In the rows, zero is written as 128.
One turn sends every row of this set to another row. A few are shown first. Where does it send the rows asked after them?
Tunef: [123 128 133 104 111 126 138 106 109 156 116 108 113 144 113  90 148 118
 149 115 108 142 122 170 139 127 122 146 165 107  92 121 121 135 142 126]
zusiz: [104 136 135 122 105 143 164 122 126 130 121 117  95 132 128 117 132 136
 157 154 143 118 114 112 158 143 124 106 114 120 136 137 138 115 121 129]
Kezo: [100 135 135 139 146 128 142 136 135  87 141 141 120 150 139 124 116 118
 109  90 116 119 124 140 114 148 104 120 121 120  96 121 127 154 143 120]
Lok: [125 127 134 104 114 122 132 109 112 159 114 102 118 149 111  92 142 120
 154 113 108 140 128 158 135 116 116 150 160 101  91 123 118 125 146 122]
seve: [115 129 146 142 134 122 149 132 121  98 111 114 108 143 127 110 134 168
 120 133 132 139 133 105 133  97 123 127 142 126  82  93 142 138 150 117]
Sas: [116 140 105 153 121 150 113 123  92 155 120 142 123 119 149 155 149 107
 129 108 114 134 130 149 113 112 131 163 141 115 139 131 130  96 127 152]
Bitu: [128 127 118 123 125 149 101 110 111 140 100 140 140 137 167 106 110 135
 155 127  90 120 142 124 147 142 125 151 107 131 103 110 138 111 140 149]
modol: [125 109 130 145 148 144 136 125 147 120 118 147 119 130 154 100 115 106
 108 148 109 138 174 137 122  99 156 132 129 122 122 122  91  84 147 129]
Genom: [ 87 133  89 121 148 130 128 145 102 112 146 129 128 123 125 112 111  94
 117 120 114  98 146 140 107 150 140 127 123 117 115 133 126 104 116 150]
buru: [161 108 130 121 144 150 158 121 156 149 120 119 123 145 101 119 111 152
 154 116 161 137 137 128 123 130 125 131 146 160 126 102 119 119 136 121]
gukat: [128 119 134 130 113 119 119 123 124 130 144 143 116 142 139 105 133 133
 130 141 125 116 120 144 101 106 152  85 152  97 133  95 105 142 126 118]
gapek: [137 138 117  89 145 135 116 115 102 147 144 112 115 121  89  95 121 132
 155 139 129 101 164 136 115 126 132 128 106 143 118 106 122 100 133 144]
Rilor: [ 93 131 139 140 142 141 138 140 141  86 137 144 122 152 144 121 113 114
 103  96 125 122 132 133 117 144 109 132 132 115 104 124 137 151 142 109]
dol: [116 137 104 157 125 153 113 133  95 147 129 140 133 125 139 154 152 109
 128 116 113 135 135 150 115 116 139 168 136 109 145 134 123 101 123 153]
Tulam: [124 123 122 126 118 162 110 105 118 133  95 145 139 141 162 102 112 138
 154 126  97 123 142 127 154 142 131 152 112 137  93 117 132 110 142 153]
malol: [139 114 119 129 122 142 131 137 162 134 129 151 110 161 133 160 125 118
 113  91 138 134 117 143 127 125 136 155 155 130 139 128  99 122 134 122]
Vib: [106 137 134 123  98 141 161 116 124 128 126 120  93 140 138 117 138 139
 148 151 140 120 111 118 159 155 124 103 123 119 136 139 132 109 126 137]
mir: [135 134 131 161 140 125 154 125 117 129 134 147 156 124 129 135  89 116
 155  97 120 112 138 155 124 113 152 138  99 119 131 111 122 145 147 143]
bofud: [117 106 133 138 128 148 169 103 133 140 127 118 154 114 119 129 122 137
 112 124 121 150 146 145 124 144 106 114 135 113 155 134 113 127 160 102]
ton: [123 161  95 134 122 124 173 138 136 134 109 145 104 150 112  90 147 118
 128 121 108 130 149 147 155 120 160 146 110 151 115 127 123 117 133 145]
Binor: [119 154  90 134 129 119 171 141 138 140 108 147 107 142 102  89 150 119
 124 127 105 128 156 147 149 119 151 148 108 146 127 132 126 114 122 148]
susu: [ 96 128 134 147 145 138 139 141 137  82 135 136 125 153 139 125 112 114
 103  96 115 120 129 139 121 144 106 129 120 124  94 117 130 152 136 120]
Livu: [130 118 129 124 114 106 116 131 134 124 135 142 116 146 133 107 137 132
 134 138 122 114 120 133 100 109 152  94 158 101 132  94 107 150 130 117]
Zudig: [115 158 129 123 135 131 145  96  95 154 123 128 130 114 124 130 161 145
 128 149 121 134 159 114 135  78 120 142 120 129 119 124 141 102 126 148]
lede: [160 110 126 113 140 144 159 121 148 136 124 119 120 155  99 118 117 149
 161 126 160 140 140 124 131 132 124 135 146 156 124  91 116 121 127 117]
Tapi: [ 92 123  91 132 152 127 134 146 104 115 150 126 120 120 109 103 111 101
 118 116 116 103 143 153 104 144 135 122 119 122 115 137 120 106 110 150]
zaf: [147 113 122 126 122 156 129 135 156 137 115 153 104 151 137 150 134 116
 105  95 138 131 116 140 127 120 125 148 161 133 145 134 101 117 135 128]
digim: [122 134 104 158 123 149 116 123  85 146 122 139 128 122 158 152 146 109
 131 112 114 136 129 139 113 108 130 157 141 111 142 129 124  92 126 149]
nav: [118 114 133 139 149 143 132 137 149 117 112 147 118 131 152 104 113  99
 107 145 111 129 168 131 126  92 149 130 140 117 129 128  95  81 142 130]
Zelab: [141 129 134 166 137 127 156 117 112 130 135 155 157 126 131 122  91 122
 145 105 122 112 141 146 123 114 165 133  99 127 131 110 125 144 146 145]
fev: [144 128 117  98 148 134 118 110 111 154 149 110 120 129  89  81 124 128
 150 125 128 105 160 133 108 123 128 134 111 148 116 110 112 101 136 145]
Lan: [144 130 115  97 145 136 117 117 108 154 151 103 122 128  91  89 126 131
 151 136 129 101 155 138 111 126 125 122 112 145 114 106 115 101 130 143]
gof: [120 105 133 137 123 140 169  99 121 138 139 124 152 107 119 120 123 130
 111 125 126 152 142 152 126 141 111 114 134 111 149 135 103 121 158 104]
bufe: [115 130 151 142 138 116 146 122 124 105 109 117 108 143 131 118 128 165
 113 134 132 144 143 109 128  94 119 123 139 129  88  91 140 133 153 110]
dite: [116 146 130 132 124 136 148  98  87 149 120 124 122 106 124 135 162 142
 121 151 122 135 155 108 132  81 113 136 115 128 119 113 141 108 125 144]
kat: [112 147 131 131 131 137 145  95  95 148 120 128 115 108 133 134 157 145
 123 148 119 133 151 107 132  78 122 135 106 135 120 116 143 111 127 143]
zagok: [157 109 121 119 143 158 162 122 153 152 117 107 121 148 104 120 115 151
 155 115 157 143 136 128 128 133 125 133 145 157 123 101 114 114 137 125]
ravoz: [123 130 145 136 135 125 151 126 124 112 114 107 115 149 133 116 127 176
 112 137 131 144 147 113 138  97 116 132 144 123  88  97 146 133 147 106]
Ruzav: [ 81 131  96 128 148 124 126 143 106 116 147 129 119 125 113 103 116 100
 118 117 118  99 138 147 109 151 132 123 118 127 115 139 124  99 116 156]
mup: [151 116 113 134 117 151 136 143 161 134 122 147 111 156 138 153 129 112
 108  91 135 129 119 137 127 119 131 155 159 138 140 129 101 118 133 128]

mir -> Binor
ton -> Tunef
Now these:
Rilor -> Genom
Tapi -> fev
Sas -> dite

